Small tables with named rows and columns. After each table, cells are looked up by row and column.

deto:
|  | femimen | tupuro | degikiz | rinutot | resulo | fofud | betetor |
|---|---|---|---|---|---|---|---|
| taso | 36554 | 36247 | 47094 | 51054 | 45363 | 47418 | 36265 |
| sotu | 42310 | 53776 | 38087 | 52094 | 42977 | 45979 | 53096 |
| firusi | 6713 | 53907 | 62619 | 70684 | 18106 | 49045 | 76573 |
| vuv | 41691 | 57744 | 29200 | 46889 | 45654 | 45594 | 48100 |
| nez | 38767 | 42573 | 43415 | 48757 | 43425 | 44844 | 40700 |
| muf | 57426 | 50821 | 45500 | 36359 | 40968 | 38238 | 60083 |
| dalop | 37948 | 48669 | 45017 | 38451 | 42125 | 49521 | 55778 |
| zuto | 25057 | 38735 | 40221 | 48999 | 49293 | 41057 | 25770 |
| zuzeg | 36400 | 31871 | 54694 | 44545 | 29221 | 45575 | 39020 |
| fub | 56674 | 44251 | 41830 | 44959 | 40808 | 46229 | 43859 |

What is the betetor of fub in deto?
43859
What is the fofud of zuzeg in deto?
45575
What is the betetor of zuzeg in deto?
39020
What is the femimen of dalop in deto?
37948
What is the femimen of sotu in deto?
42310
What is the betetor of firusi in deto?
76573
Row with the largest fofud: dalop

Table kuda
,baras,gukan,vatuba,bogevik,kibogi,zoferab,saz
zet,120,186,137,101,167,140,228
rafibu,98,151,107,175,79,220,150
daka,109,148,246,75,141,154,142
ninukes,208,135,94,160,88,170,135
levuvap,172,148,147,169,127,184,144
rogipen,126,156,180,100,146,142,161
zun,198,166,162,146,107,197,171
muru,186,115,175,146,155,103,88
vevu,207,137,131,190,117,163,108
mekebo,35,156,190,24,129,109,161
bul,205,150,104,153,123,140,133
gabebub,209,129,77,98,102,90,116

baras of daka is 109
zoferab of vevu is 163
gukan of bul is 150
zoferab of ninukes is 170
kibogi of mekebo is 129
bogevik of levuvap is 169
gukan of vevu is 137
zoferab of levuvap is 184
saz of bul is 133
Row with the largest vatuba: daka

pofe =
|  | govuze | zar | sig | lirug | nad | pif | bezela | vofor | buf |
|---|---|---|---|---|---|---|---|---|---|
| betufol | 3956 | 5111 | 5908 | 7187 | 4951 | 3703 | 5900 | 5394 | 5884 |
| kagubi | 5439 | 5985 | 4726 | 3634 | 7128 | 5191 | 4996 | 5259 | 5753 |
| satog | 5037 | 9009 | 6915 | 7218 | 281 | 5964 | 4563 | 1679 | 6949 |
| das | 3013 | 4115 | 7210 | 4103 | 4528 | 7333 | 1370 | 8034 | 3419 |
| lalabet | 6383 | 3069 | 5249 | 4786 | 5001 | 5105 | 7184 | 4887 | 3172 |
| kuf | 2509 | 4172 | 2776 | 5998 | 4356 | 671 | 3284 | 4136 | 4002 |
| dotigo | 6472 | 3149 | 5993 | 4143 | 5606 | 4364 | 5244 | 4315 | 2118 |
| zur | 3454 | 3898 | 5464 | 2608 | 5527 | 6693 | 1838 | 3024 | 4541 |

What is the zar of das in pofe? 4115
What is the lirug of kagubi in pofe? 3634
What is the lirug of zur in pofe? 2608
What is the nad of dotigo in pofe? 5606
What is the sig of kuf in pofe? 2776
What is the nad of kuf in pofe? 4356
What is the vofor of betufol in pofe? 5394
What is the bezela of kagubi in pofe? 4996
What is the vofor of kagubi in pofe? 5259

fusebo.csv
,nisom,lom,kun,daba,vonafi,noru,gotida
boguku,59,149,95,61,167,38,130
sovokad,125,89,50,71,113,168,117
sisu,87,58,204,9,25,148,48
bekame,185,221,58,57,122,40,48
fir,147,151,83,145,79,88,59
zuf,56,126,141,102,204,66,123
bur,131,95,20,43,43,75,94

What is the nisom of bur in fusebo? 131
What is the kun of sovokad in fusebo? 50
What is the nisom of boguku in fusebo? 59
What is the noru of fir in fusebo? 88
What is the lom of sisu in fusebo? 58
What is the noru of zuf in fusebo? 66
What is the daba of sisu in fusebo? 9
What is the kun of bur in fusebo? 20
What is the nisom of sovokad in fusebo? 125
What is the daba of bur in fusebo? 43
What is the lom of zuf in fusebo? 126
What is the vonafi of sisu in fusebo? 25
What is the lom of sovokad in fusebo? 89
What is the vonafi of zuf in fusebo? 204
Which row has the largest nisom? bekame

peg:
|  | ravobo | fuzor | vidobu | kag | mit | raf | lav | vufom | sirakep | reki |
|---|---|---|---|---|---|---|---|---|---|---|
| rokege | 20661 | -10818 | -30009 | 37883 | 10901 | 32411 | 15440 | -33679 | -44871 | 4097 |
| nilosis | -1586 | -4133 | -7270 | 5740 | 1385 | 2189 | 3408 | -4020 | -3264 | 6677 |
| borese | -10648 | -9631 | -10239 | 2366 | 443 | -4629 | 3726 | -1360 | 4997 | 15246 |
| lagabot | 24043 | -6422 | -25940 | 36252 | 10231 | 33373 | 14761 | -33574 | -45867 | -1366 |
| tef | -4751 | -6934 | -9580 | 5482 | 2216 | 793 | 3503 | -3268 | -2056 | 9124 |
| las | -5794 | 10210 | 20729 | -22163 | -6308 | -14628 | -9716 | 19143 | 22521 | -9540 |
| napomo | 24999 | -6737 | -25569 | 35910 | 10525 | 33592 | 13763 | -32775 | -46292 | -2289 |
| viso | 42346 | 56948 | 71148 | -41057 | -12384 | 591 | -29027 | 28056 | 3447 | -81571 |
| zetupu | -14738 | -34506 | -50749 | 36450 | 10696 | 13577 | 21560 | -28618 | -20364 | 43822 |

raf of borese is -4629
fuzor of nilosis is -4133
fuzor of borese is -9631
kag of rokege is 37883
ravobo of las is -5794
vufom of zetupu is -28618
raf of nilosis is 2189
mit of lagabot is 10231
kag of zetupu is 36450
raf of las is -14628
vidobu of viso is 71148
sirakep of tef is -2056
sirakep of rokege is -44871
raf of napomo is 33592

zos =
|  | bol | fum | gemi | lopupe | kam |
|---|---|---|---|---|---|
| pefetuk | 155 | 76 | 120 | 166 | 140 |
| fuvole | 88 | 73 | 103 | 165 | 119 |
| ronuva | 195 | 84 | 53 | 77 | 127 |
| bon | 111 | 151 | 69 | 75 | 187 |
| tomi | 146 | 78 | 117 | 167 | 88 |
| devabun | 73 | 125 | 152 | 86 | 134 |
| veser | 94 | 79 | 127 | 133 | 140 |

What is the gemi of fuvole in zos?
103
What is the gemi of bon in zos?
69
What is the lopupe of devabun in zos?
86
What is the fum of devabun in zos?
125
What is the gemi of devabun in zos?
152
What is the kam of tomi in zos?
88
What is the bol of devabun in zos?
73

fom:
columns: bebipam, ratus, lokuv, gomivi, vezi, sokol
vomirod: [1.626, 2.702, 5.004, 1.044, 1.759, 1.591]
maku: [2.139, 1.895, 9.070, 1.609, 2.598, 0.804]
rosi: [1.150, 1.944, 2.441, 1.768, 1.110, 1.863]
peber: [1.971, 2.799, 2.217, 2.265, 1.147, 3.428]
zevato: [2.723, 1.162, 4.388, 1.729, 1.282, 1.517]
rivebuz: [1.889, 1.723, 1.332, 1.906, 2.052, 0.925]
pesa: [1.849, 1.652, 0.054, 1.972, 1.847, 1.184]

What is the sokol of maku in fom?
0.804
What is the bebipam of peber in fom?
1.971
What is the gomivi of rosi in fom?
1.768
What is the gomivi of rivebuz in fom?
1.906
What is the vezi of peber in fom?
1.147
What is the vezi of vomirod in fom?
1.759
What is the lokuv of rivebuz in fom?
1.332
What is the vezi of rivebuz in fom?
2.052
What is the sokol of vomirod in fom?
1.591
What is the vezi of pesa in fom?
1.847

fosiru:
|  | lovok | vuronin | mudon | tose | durida | rutov |
|---|---|---|---|---|---|---|
| zemug | 797 | 438 | 748 | 838 | 718 | 606 |
| sozo | 159 | 438 | 748 | 838 | 602 | 890 |
| pomun | 797 | 438 | 748 | 838 | 427 | 606 |
| tovuva | 797 | 438 | 748 | 838 | 243 | 606 |
| gunise | 797 | 438 | 748 | 838 | 427 | 606 |
| ronaf | 152 | 438 | 748 | 838 | 259 | 799 |
| ruv | 387 | 438 | 995 | 928 | 801 | 606 |

What is the rutov of ruv in fosiru?
606
What is the durida of pomun in fosiru?
427
What is the lovok of zemug in fosiru?
797
What is the mudon of pomun in fosiru?
748
What is the tose of gunise in fosiru?
838
What is the rutov of zemug in fosiru?
606
What is the durida of tovuva in fosiru?
243
What is the tose of ruv in fosiru?
928
What is the mudon of ronaf in fosiru?
748
What is the vuronin of ronaf in fosiru?
438
What is the durida of sozo in fosiru?
602
What is the lovok of pomun in fosiru?
797
What is the tose of ronaf in fosiru?
838
What is the durida of gunise in fosiru?
427
What is the rutov of sozo in fosiru?
890

Table visedil
         zagumud  fumo  vefu  guze
tedi         0.5   0.6   0.3   0.6
lafeza       0.4   0.0   0.6   0.6
bolor        0.3   0.6   0.2   0.9
nuf          0.4   0.2   0.3   0.6
mude         0.4   0.5   0.4   0.7
soz          0.2   0.5   0.5   0.6
nito         0.5   0.3   0.7   0.7
zumugos      0.2   0.6   0.1   0.5
lor          0.5   0.2   0.1   0.3
bon          0.2   0.4   0.3   0.0
muso         0.4   0.2   0.4   0.6
deru         0.2   0.1   0.4   0.1
rav          0.6   0.2   0.5   0.4

zagumud of bolor is 0.3
guze of bon is 0.0
zagumud of tedi is 0.5
vefu of lor is 0.1
zagumud of deru is 0.2
fumo of bon is 0.4
guze of lor is 0.3
fumo of nito is 0.3
zagumud of rav is 0.6
zagumud of bon is 0.2

